One vector is turned by the same rotation once a tick. Each row is the vector after some number of ticks, and that number follows the row.
The counts run from 0 to 291.
[106,82,102,111,114,79,107,105,108,78,120,102,93,111,116,115,84,130,131,98,88,41,104,115,89,87,123,89,101,100,139,82,120,113,101,75,111,89,74,100,87,78,112,77,87,113,88,106,86,75,54,115,75,100,136,113,130,91,101,125,134,121,78,83,79,100]	173
[76,108,101,114,108,76,105,117,72,65,81,82,114,99,105,98,83,66,86,102,109,80,80,142,103,117,110,102,88,141,90,97,68,98,135,108,97,113,121,117,58,105,140,109,98,107,98,69,130,78,72,107,90,131,105,92,121,125,128,110,91,86,86,100,79,111]	13
[100,95,112,113,82,79,94,133,100,115,105,84,88,102,119,76,108,130,99,117,98,59,139,76,132,86,78,61,78,85,137,102,129,86,116,107,87,111,102,106,101,114,105,144,95,107,117,126,93,77,122,110,77,64,129,111,116,86,95,117,107,93,98,107,116,98]	168
[91,103,110,121,129,88,108,127,93,108,118,90,108,115,97,83,88,118,127,136,140,50,86,65,120,103,113,67,107,81,130,75,126,99,95,100,103,100,117,117,77,100,99,122,106,116,81,90,102,104,72,134,72,100,141,116,106,109,122,100,112,139,66,112,104,100]	175
[94,151,74,117,87,109,93,109,106,123,138,87,114,98,104,125,130,86,75,86,109,108,114,129,121,81,82,96,69,123,105,119,98,74,134,116,82,105,140,109,90,116,120,111,60,70,115,107,133,80,115,102,105,76,95,114,114,128,138,111,99,76,78,119,116,96]	79
[107,90,77,94,120,107,123,106,128,95,147,159,104,84,76,129,110,85,75,75,94,102,76,125,96,94,115,121,133,92,124,114,97,105,136,80,78,79,127,86,106,134,90,85,76,66,107,95,88,68,96,94,108,100,101,130,99,124,97,114,110,105,80,87,96,116]	84
[100,108,87,114,117,118,132,66,77,80,90,116,78,57,99,117,85,121,80,85,99,52,117,125,96,111,67,111,102,120,101,107,94,109,146,108,63,81,88,110,112,97,111,94,86,112,94,119,77,104,118,66,95,92,57,104,108,105,94,97,120,83,100,105,79,146]	289
[100,123,83,114,113,89,82,132,106,87,136,98,116,126,111,103,105,120,97,108,124,121,57,109,67,61,142,113,78,104,109,84,119,109,65,97,115,110,116,115,63,108,122,64,122,105,99,92,126,83,96,124,115,96,119,77,93,112,113,109,112,141,84,113,98,70]	262
[85,101,103,142,87,104,143,71,67,101,48,76,61,83,81,117,78,82,112,108,121,74,86,103,98,107,121,83,115,121,118,106,92,98,126,103,81,96,74,95,112,77,120,119,104,102,109,115,85,110,104,90,74,131,82,127,148,94,116,125,118,116,97,99,73,85]	238
[84,109,113,106,78,88,79,117,115,104,129,115,104,91,100,105,100,85,61,103,95,108,112,129,110,73,86,100,75,78,93,107,95,96,129,65,86,89,135,75,102,140,86,127,69,80,118,118,119,68,123,107,117,95,114,126,94,118,106,92,100,67,124,133,79,111]	81
[95,117,146,96,87,114,96,101,110,113,97,102,99,96,120,100,137,111,92,113,151,100,129,104,58,111,87,116,74,116,76,95,91,92,79,105,88,108,87,95,127,98,102,87,93,90,126,90,133,145,129,119,125,96,89,91,69,102,135,91,78,110,112,140,109,99]	198
[116,118,139,124,75,88,92,124,96,131,114,102,91,90,134,146,138,121,86,116,144,95,126,98,98,133,108,108,64,78,126,116,96,97,130,96,93,101,97,82,117,97,94,116,95,82,100,113,100,111,125,132,99,76,122,129,109,93,132,117,84,106,98,137,101,128]	29
[69,108,93,102,117,80,94,155,112,76,98,112,114,90,110,77,125,133,81,75,122,125,95,110,64,62,94,89,70,122,73,106,107,110,78,122,74,110,108,94,69,128,105,60,85,112,112,65,105,88,113,112,105,80,97,81,61,111,123,105,88,84,104,107,101,94]	204
[100,113,89,100,131,98,121,102,114,88,71,91,116,104,94,47,102,125,140,87,107,61,110,89,81,87,105,93,93,138,102,66,114,60,75,116,81,98,72,118,91,104,126,76,74,122,135,67,96,92,68,93,90,101,84,80,89,68,104,120,107,120,106,94,111,50]	56
[96,91,101,76,137,93,118,96,122,45,117,121,96,108,112,64,80,96,133,101,117,55,89,129,103,108,108,92,110,122,142,117,111,113,88,105,79,98,106,122,89,109,140,104,68,93,117,62,89,88,58,93,101,115,121,86,94,110,115,97,90,102,78,83,74,93]	5
[94,112,77,102,105,133,123,92,125,98,117,125,96,78,102,103,105,140,81,85,98,116,100,108,78,81,92,119,98,97,109,152,114,133,96,101,84,115,113,86,141,108,110,75,100,105,120,108,91,104,145,52,125,107,63,96,65,108,79,109,98,98,114,113,86,111]	208
[119,101,163,100,109,109,73,106,94,79,110,80,79,153,102,55,88,118,112,108,98,73,113,105,83,100,97,105,91,101,93,49,90,73,66,73,97,116,84,125,87,84,97,117,115,109,123,104,129,101,105,129,131,97,122,93,89,74,79,101,103,128,109,116,113,93]	51
[122,92,99,77,120,109,129,86,105,95,84,118,118,112,91,61,82,111,130,83,81,91,93,124,99,90,97,111,128,102,125,126,72,113,95,103,90,104,95,123,108,104,111,69,80,75,139,66,99,87,80,76,108,122,112,83,86,64,83,167,80,110,111,100,97,87]	275
[125,119,71,77,123,93,88,98,117,78,99,144,127,94,87,101,106,80,101,73,133,97,73,125,83,109,78,112,112,122,123,86,83,111,126,132,71,75,113,101,80,140,121,75,73,62,116,80,76,88,83,102,97,111,93,56,74,85,132,102,78,90,84,101,104,108]	144
[107,77,101,72,106,130,114,64,84,56,115,99,109,87,109,88,82,101,110,84,103,35,104,131,73,95,83,135,122,134,105,82,100,140,96,108,80,109,86,121,67,102,86,44,100,96,107,102,104,97,94,89,99,112,76,94,74,88,93,88,115,96,112,90,65,104]	62
[106,61,124,86,112,93,107,137,116,104,96,128,111,73,83,101,100,124,76,81,54,66,123,77,90,102,88,96,100,82,92,90,95,99,132,86,124,114,107,83,94,119,80,116,100,140,111,124,76,78,120,109,113,101,97,147,96,95,50,146,112,85,119,95,78,106]	163
[101,100,107,73,123,95,113,111,103,75,126,103,100,112,104,55,92,98,126,113,124,70,87,108,123,128,108,73,97,118,120,113,90,108,85,124,62,116,118,133,86,121,122,119,68,91,111,52,105,107,73,89,109,122,131,84,78,103,114,93,84,111,80,115,87,100]	6
[102,151,72,117,122,109,78,108,92,80,99,75,113,130,113,62,98,117,98,98,115,114,110,138,96,59,108,96,107,128,118,95,126,84,82,95,97,110,94,133,94,96,142,95,107,95,121,96,135,86,110,55,132,84,92,56,87,89,94,128,83,99,97,93,119,109]	269
[70,99,137,73,125,117,104,69,119,109,123,121,109,109,101,77,103,83,71,125,102,98,92,136,106,94,117,108,143,97,81,71,83,113,99,66,120,83,135,111,83,118,71,99,76,99,96,99,147,96,97,91,121,91,140,116,67,99,131,80,75,100,121,99,141,95]	133
[75,82,114,85,125,143,109,75,92,111,103,87,129,99,67,81,86,58,112,91,118,84,102,87,86,92,97,92,142,92,113,76,102,117,124,90,100,113,106,72,81,86,64,94,115,77,85,92,105,117,117,110,92,141,93,136,75,92,99,111,87,121,94,84,95,61]	185
[88,114,120,93,109,99,132,48,96,72,80,107,90,95,92,97,82,82,88,132,101,55,97,136,90,112,114,92,108,135,85,105,92,122,126,91,80,107,87,128,112,106,107,117,99,125,91,100,106,93,103,39,117,137,89,81,93,91,126,86,98,92,119,103,80,103]	10
[101,89,99,108,91,91,132,116,86,96,86,93,96,89,90,100,132,137,122,101,84,61,94,86,73,93,126,124,105,137,103,71,116,86,91,111,97,107,75,113,79,88,88,57,112,142,115,104,82,80,53,119,60,95,100,119,105,98,100,129,145,124,82,88,87,66]	114
[70,99,87,78,112,131,118,98,137,99,130,127,109,71,89,101,124,144,80,95,109,135,99,105,92,78,87,118,92,91,105,138,112,144,94,98,80,133,112,87,140,102,102,86,104,97,110,102,85,125,163,87,127,99,63,102,68,116,73,109,91,84,108,101,99,126]	207
[92,107,80,119,131,128,103,112,73,93,105,61,99,96,126,88,74,133,103,98,120,54,107,111,81,54,89,103,112,135,106,70,141,109,94,88,110,79,96,108,59,95,97,69,98,115,88,127,107,70,81,86,95,72,99,99,82,116,141,79,117,110,102,99,89,89]	122
[103,118,76,92,115,129,134,99,66,112,86,90,105,63,75,133,88,72,88,78,118,73,108,96,110,125,107,115,128,125,101,142,96,95,158,117,80,96,100,96,119,109,116,117,98,91,98,98,105,106,106,56,95,130,60,131,103,112,97,123,89,79,83,104,83,119]	18
[105,86,107,78,103,106,105,90,135,102,145,148,124,83,88,132,111,76,61,80,82,91,90,135,101,97,111,120,115,82,114,112,90,119,152,70,94,95,127,84,95,118,79,89,73,75,89,116,101,79,108,110,112,113,101,125,90,118,84,123,109,80,92,89,98,109]	83
[96,137,79,97,125,127,130,94,100,147,114,112,115,62,90,121,92,92,84,82,77,79,100,107,105,92,99,103,112,109,83,158,92,102,125,117,97,88,126,105,102,126,94,92,39,96,116,101,104,81,117,59,95,99,95,118,84,105,127,117,103,83,111,109,95,67]	77
[103,71,125,92,89,94,137,101,99,81,93,95,95,90,101,109,132,128,109,105,70,55,113,88,70,98,130,116,115,125,81,52,112,101,94,99,101,105,68,116,87,93,72,61,104,148,109,107,85,82,69,95,88,94,94,118,108,94,92,116,133,105,109,98,110,72]	113
[122,100,87,115,117,107,124,103,64,73,77,105,65,66,116,109,75,132,93,74,102,54,102,122,102,92,84,94,107,124,98,103,106,108,132,111,66,63,95,110,84,111,118,84,79,115,108,124,81,78,108,54,85,84,76,96,119,97,112,92,117,56,106,110,87,132]	290
[116,130,80,127,103,112,114,114,58,99,66,80,89,68,91,130,98,79,93,87,118,83,114,113,100,111,102,98,129,131,110,140,91,95,152,115,70,87,98,94,115,116,126,110,100,86,131,94,102,92,107,59,104,121,74,127,101,113,121,123,89,89,104,108,70,106]	19
[87,102,125,124,140,65,91,129,115,85,83,121,123,110,84,97,98,109,91,101,143,119,59,101,84,135,103,80,78,71,111,97,79,98,117,100,109,118,124,78,94,81,138,141,111,99,83,77,95,116,110,135,110,134,113,99,110,108,94,138,67,123,85,98,116,123]	95
[63,77,137,97,99,99,136,78,84,94,72,103,77,92,73,91,100,90,106,104,131,60,89,83,128,129,116,63,136,102,102,70,92,125,151,100,67,104,92,101,104,88,82,126,112,129,65,95,92,125,99,88,71,135,88,128,136,96,112,100,95,99,100,86,129,98]	236
[115,125,111,122,94,118,102,89,90,108,87,62,90,142,94,69,96,111,128,103,104,115,91,121,95,95,98,110,105,104,152,95,96,75,60,85,98,117,74,131,98,76,156,98,114,83,135,113,115,111,92,109,109,102,103,97,118,75,84,141,112,142,80,103,109,74]	49
[86,101,100,133,122,125,101,102,103,104,114,114,98,98,84,118,93,118,70,106,118,105,90,88,71,62,108,101,100,69,125,90,141,109,119,75,90,97,89,72,132,85,101,106,139,106,77,122,82,120,163,87,117,101,74,120,107,94,61,130,127,121,90,101,110,107]	39
[88,70,91,114,80,97,125,83,100,82,121,109,86,114,88,108,120,123,91,132,78,69,118,102,102,77,128,103,110,88,129,72,135,103,123,43,95,93,94,100,106,106,92,114,126,127,96,143,85,76,95,94,89,103,108,128,136,90,69,108,156,107,94,107,89,101]	171
[72,79,107,58,111,116,112,82,109,67,105,131,125,119,69,62,111,104,87,102,66,123,94,149,104,77,102,143,138,94,117,83,88,113,103,67,84,121,121,117,105,108,100,92,117,93,113,87,117,99,105,96,113,123,100,100,71,91,48,134,83,98,106,84,104,108]	273
[93,83,76,81,114,91,121,77,124,56,113,117,103,98,102,67,83,96,128,100,85,62,86,148,95,95,98,118,116,109,151,108,95,119,87,71,76,109,107,121,98,109,123,87,77,82,125,94,79,80,56,99,103,134,112,86,98,96,107,105,104,114,95,76,58,93]	4
[73,86,126,76,109,92,126,89,146,88,112,146,114,95,104,71,115,139,81,120,48,132,88,128,108,90,82,99,102,79,103,112,89,155,102,91,133,111,133,101,101,104,93,109,87,118,113,110,98,79,123,87,108,98,118,100,101,92,86,141,72,90,123,86,124,98]	214
[67,94,114,80,121,116,135,71,119,122,116,125,122,98,73,87,108,69,86,119,85,104,80,130,94,85,125,110,142,91,75,83,73,105,105,83,103,87,137,100,97,128,75,83,82,105,101,93,127,102,98,92,101,112,117,112,70,98,133,95,85,114,120,96,132,65]	134
[100,104,128,91,77,79,115,79,87,100,91,102,112,108,107,53,104,118,94,153,105,94,148,130,108,105,72,113,89,105,99,88,58,81,107,97,75,110,114,144,128,113,109,123,103,111,133,93,111,120,113,106,118,120,100,76,89,69,93,101,84,86,141,130,105,135]	279
